Each path below is one point turned by a fixed rotation once a step. After each direction that follows a path, write how fast that rotation turns it, in degrees a step (0 if it stays still).
Each turn is a multiple of 5 degrees from 10 to 175, or 0.
Each row of a path follows its step; steps can be skipped.
path 1
step 0: [ -7  -2  26  -5 -12  -3   5  -9  12  -1   9  -3 -11  -4 -10  11   6  -3
  10  -5  -4   0  12 -14  -6 -22 -35 -10 -18 -18   3  27  -3   5   8  -7
 -23  20]
step 1: [ 10   5  -8 -14 -14  -7   5  -4  18 -13 -11 -10  -2 -16   0  -3  15  14
  16   0  17 -16   3 -33   6   4 -26 -11  -3 -14  12  -1   2 -17  -5  18
 -21   3]
step 2: [  5  12   0 -10  -8  -6   7  11   6 -20  10 -10 -12 -35 -14   4  29   2
  24 -13   6 -15  17  -4   2   6 -10  -3   3  14  -5  17 -11   9 -21 -14
  -3   0]
step 5: [ 12 -23  -6   6   4   8  19 -22   0  12 -11   1   8 -23  -1   0   4   3
  -2 -19   1 -21   3 -18  12 -14  -2 -34   4   5   2   4   3 -27  -4 -18
  -3  10]
step 6: [ -6   5  17   6  -5  22   4   1  14  -3  -3 -13   1 -19  12 -11   2  10
   5  -9   5   6  24   4  -6   3   3 -27 -14  20  -4  26  12 -24   1 -16
 -22  13]
step 7: [  4  -5  -2 -10  13  -4  13   9   7   5  -8 -13   2 -13  -1  -3 -18  24
   4  16   0  -9  -2  -6 -18  12 -13 -17   7  14 -15  24 -18 -36 -11  10
 -11   4]
step 9: [ 17  13 -11 -30  -8 -19  18 -11  12  25 -11   2   8   8   2  -5  17  14
   1  -1  19  -1  21 -11   5 -15   5 -13  -2  -2   3  18  -8 -22   9  10
  -5 -10]
step 10: [  2  -8   9 -25 -19  -1  -1   5   9   0  -9 -15   2 -15 -22  -4   3  14
  13 -11  11  -4  32   7   1 -16  14  16   5  20  23  18 -11 -15  -4 -12
  11   3]
step 11: [ -6   1   5 -15  -3   5  31  10   8  23 -12 -17   3  13 -27   0  -9   1
  10 -13   6 -19   0 -18 -17 -17  -6 -11  -7  15   4   8  -8  -4   0  -8
  14  25]
step 15: [  3  -4  -3 -10  17  -6   2   5  18  30   2   2  13  -7  -9   5  -3 -13
 -14  -2  17 -12  17   5 -20   9 -10   2  13  28 -20  13 -12 -17  25   9
   3   1]
step 16: [ -6 -25   3   0  -2  -8  -4 -18  -8  -3   1   6  13  -5  -7   7 -12  -4
 -11 -26  -1 -17  13  10 -16 -18 -13  22   2   1   1  16 -10 -27  22  -9
 -12  16]
[  0   0   2   2 -11  -5  -3  -4  -5   5   0   2   2  -4   4   7   2   0
  -6  -1  -4   1  -8  -9  -6  -2   4   0  -1  -9  -1   0  -8  -1   6   1
  -2   2] => 90
[  6  -6  -4  -1   3  -1  -3  -1   2   3   0   4   0   0 -11   2   7  -6
  -2   2  -1   8   3   0   5  -6   8   2   5   1  -4   7   2   0   6   4
   5  -3] => 65
[ -4  -5  -3  -1  -1   8  -2   8  -6  -6  -3  -3   1   2  -7  -4   3   2
   2  -4  -5   0  -3  -2   4   2  -2   5   6  -4   1  -5  -8 -11   0   3
  -2  -2] => 120
[ 5  6  2 -6 -3 -3 -6 -6  2 -3  5  0 -9 10 -6  1 -2  7  4  5  4 -1  3  3
 -2 -4 -2  3 -4 -7  0  3 -5 -6 -2  1  0  1] => 40
[ 3  6  4 -5 -7  8 -7  0  5 -2  1  2  1 -4 -1 -2  0  1  2 -5  1  0  2 -5
 -2  9 13 -2 -2  5 -4 -1 -2 -2 -6  0  7 -1] => 90
path 2
step 0: [  6  19   7 -10  -1 -15   1   2   8  -1  -4  -1  12   7   6   3  -6 -17
 -11 -17  13  -2  -4   9   7  -1  23 -32  -5 -17   3  26 -15 -23  22 -11
 -15   4]
step 1: [ -2  -6  20 -17   1  -5  -2   4 -20   1   6  -9  14  29  -2  28  -7  -7
  -7  11   9  -6   5  20  -5   4   8  -9 -15  -4 -15   0 -22 -16  -1  22
 -22   6]
step 2: [ 17 -22  19  17   9 -17  -7  -1   6  13  -9   4   6   6   2  12  -4  16
 -26  -8  14   0  -3   2  18 -19  11 -10 -11   5 -18  -2   3 -18   0  18
 -18 -17]
step 3: [ 12  -2  -7   7  11 -30  12  -8  -5   5   7   9  20  -1  13  10  -3  -3
   8  -9  18  13 -10   2  -7 -16  24   8  16 -22 -15  25 -10 -13  -5   6
 -17  -9]
step 5: [  4  -2   4   4  -5 -22 -10   5  16   1  15  -4  10  -2   1   9  -8   5
 -25  36   9   0  -3  17  15 -15  25   1  -5 -20  -2  -4  15 -12  25   6
  -3   3]
step 6: [  2  -1 -15   2   7 -18  18  -7  12  11   6 -16  -6   1   1  13 -16   0
   3   8 -11 -11  -3  16  -3  10  38  -5  -8 -22 -20  -6   0  -6 -13   6
 -21 -20]
step 7: [-12  13   7 -25  -2  -4   9  -9  -1  24  10   1  -6  -4   0   0 -16  20
 -21  -9 -19  14  -8   1   8 -15  23  -6 -13   0 -13  26  -8  -1   9  13
 -17  -9]
step 9: [ 11   8   0  12 -12 -13  -7  16  -7  -9  18  -1   1   3 -10  -1  -4  -2
 -12 -14   5   1 -20  28  -3  10   7 -26 -12 -12 -28  -5  -3   3  10   9
 -26 -21]
step 12: [  8  11  -8 -12  -1  -2   9  32 -15  -1   7  -5   5  13 -14  10  21   2
 -11   2  13  10  -4  17 -12 -10  24   3   1  -3  -7  23  12 -19  13  11
 -21 -12]
step 13: [  7  -6  38   5  -1 -18  20  19  -3   8   4 -13  15  13   7  -5  -8  -2
   7   7  -8  -9  13   7  13   0  14  -3  -8  -9   6   4  18 -10  15  17
 -21 -22]
step 15: [  4  -8  -3  -6   6   0   9  11 -21  22  18  -6  11 -22 -15  22   2   2
  -2   1   2   6   1   5   5  -2  16  15 -21 -10  -5   3 -11 -10 -10  16
 -37  11]
[  8   0  -3   1  -5 -11   5   1  -2  -5   4   4  -8  -3  -2  -1  -4   4
   2   4   5  -1  -7   6   2  -1  -6   5   7   6   4   0   0  -4  -4  -1
   2   3] => 55
[  2   0   4   3   3 -10   6  -2   5   3  -2   4  -4   1   8  -5   2   2
   9  -2  -3  -1   1  -4   2   0   3  -5   5   0  -9  -3   4   7  -3  -3
  -1  -8] => 100
[ -7  -2  -3  -1  -3   0   2  -7   3   4  -1  -1  -8   1  -3   0   4  -3
   0   8   7   3  -1  -3   5  -1   3  -5  -6   3  -1 -10  -5  -5  -8   1
  -6   3] => 80
[ -4   1   0   1   5   2   0  -3   0   1   5   2  -1  -2   1  -3   5   7
   2  -6   1  -2  -6  -7 -11  -9   5   3  -4   4   5   7   3  -6  -8  -2
  -2  -1] => 85
[ 2 -9  4  0 -1 -2  4  4 -5 -1 -3  0  4  7  1  3  5 -7 -2 -1 10 -1  8 -7
  2 -6 -3  7  5  0  1  2  2 -6 -1 -1 -3 -7] => 35
[  6  -5   6  -1   1  -1  -4  -9   2  -2   0   4   5  -1  -5   5   3   2
   3   0   1  -5   1   1   2   1  12   1   1   4  -1   1 -12  -1   1  -3
   9   0] => 20
path 3
step 0: [ 13   6  -5 -12  20  17  -2  24 -11  18 -16  21  -8 -12 -15  27 -20  -8
  21  -3 -14  23   1  10  -9 -12  12  -2  -9  13 -19  15  -5 -18  -4  -4
   2  -8]
step 1: [ 13 -15 -12  -7   4  12 -11   3   1   6 -25  19  22  -8  27  -2  11 -33
  -7  -1  -2   0  -5  -1 -10  11  25 -23  20   4  -7   7 -13  -7 -12  -7
  24  -3]
step 2: [ -1   4   3   0  20   9 -11   0  -8 -40  -9  10  10  -7  21  20 -18  -8
 -14  -5 -15  -3  -1  10  -5 -18  12  13 -10  -2   2  26  19 -13  -6   3
  25   6]
step 4: [ 26 -13   4   8   3  24  -1  21 -26  -4  19 -11  20  -3   6  28 -10  -2
   4   3   6   7 -11   2 -18   5   8   8  -4   5 -20  18 -23  -5   4 -18
  17  -9]
step 5: [ -8   0  -7 -37  15  14   0   1  -5  10  -6  17  29  -7  18  11   0 -18
 -14  -5  -6  18   4  -4   4 -26  16  -6  -6  23 -17  20 -16  -3   6  -4
 -14   0]
step 6: [ 17   0   5  -6  27   6  -4  -3  17   6 -10  -8  18 -19   6  19   6  -9
  -8 -22  -8  -2   1   3 -14  -9 -13 -15  14  -2  11  31  -4  -8 -11   0
  40  -1]
step 7: [  5  16  -8  -3   8  13  -3 -17  -5 -17  -3  31  -2 -12  -5  31  -6  -2
   2 -13  -2   4  -4 -11 -15   2  13 -17 -32 -10 -22   8   4 -20 -22 -18
  10   1]
step 11: [  2  12   7   0  19  15  -1  -6 -20  -1   6 -25  13 -19 -12   9 -11   3
   5 -13  -9  18 -25  -4 -18 -14 -14  -7 -25   5  -9  34   1  -7  -5 -13
  18  11]
step 12: [  4 -15   1 -11   6  11  10  -9   2   2   8  17  33 -10   3  28  23   1
  20 -17   2   4 -15 -13 -15  -5  11 -27   1   8 -18   2 -14  -5 -11 -19
 -18  -7]
step 13: [ 13 -18  15  -6  10   8   8  14  -3  14 -11  24   8   4   9  19  -7  10
  -5 -24  -4  13   5  -9 -18  -7   0  12   7  26  -8  26   9 -26   4  12
  26  -8]
step 15: [ -1 -17  29  13   8   8 -18 -12   3 -28   8   5  21  -6   2  16  -4  11
  -1 -19  15   6 -32   3 -14  -3  13   5  -2 -11   0  12   6   2 -12  -7
  29  11]
[ 2 -3 -4 -2  0 -1  3  1  5  1 -5 -5 -1  6  7 -3  5 -2 -7 -5 -6 -4  8 -7
  4 -6  8  3 -2  6  6  1  1 -1  5 -1  6  4] => 90
[ 11  -3   5   3  -1   2  -5   2   4  -3  -2  -7   4   0  -4   0  -1   3
  -4   1   6  -4  -4   1 -10   2  -1   2   8   6   5   1   1   3   1   8
   6  -2] => 160
[ 3  6 -4  2  6 -7 -2 -8 -4 -6 -3  1  4 -2  2 -8 -2 -5 -4 -8  5  6  2  3
 -1 -5 -4  0  3 -9  3  0 -1  3 -1  2  3  5] => 85
[-4 -2  6  6  1  3  1 -8 -2 -1 -6  1 -1 -2 -5  2 -5  1  4  6  3 -9  5 -4
  3 -7 -3 -8 -6  0  0  0 -3  7  4  0  8  2] => 90
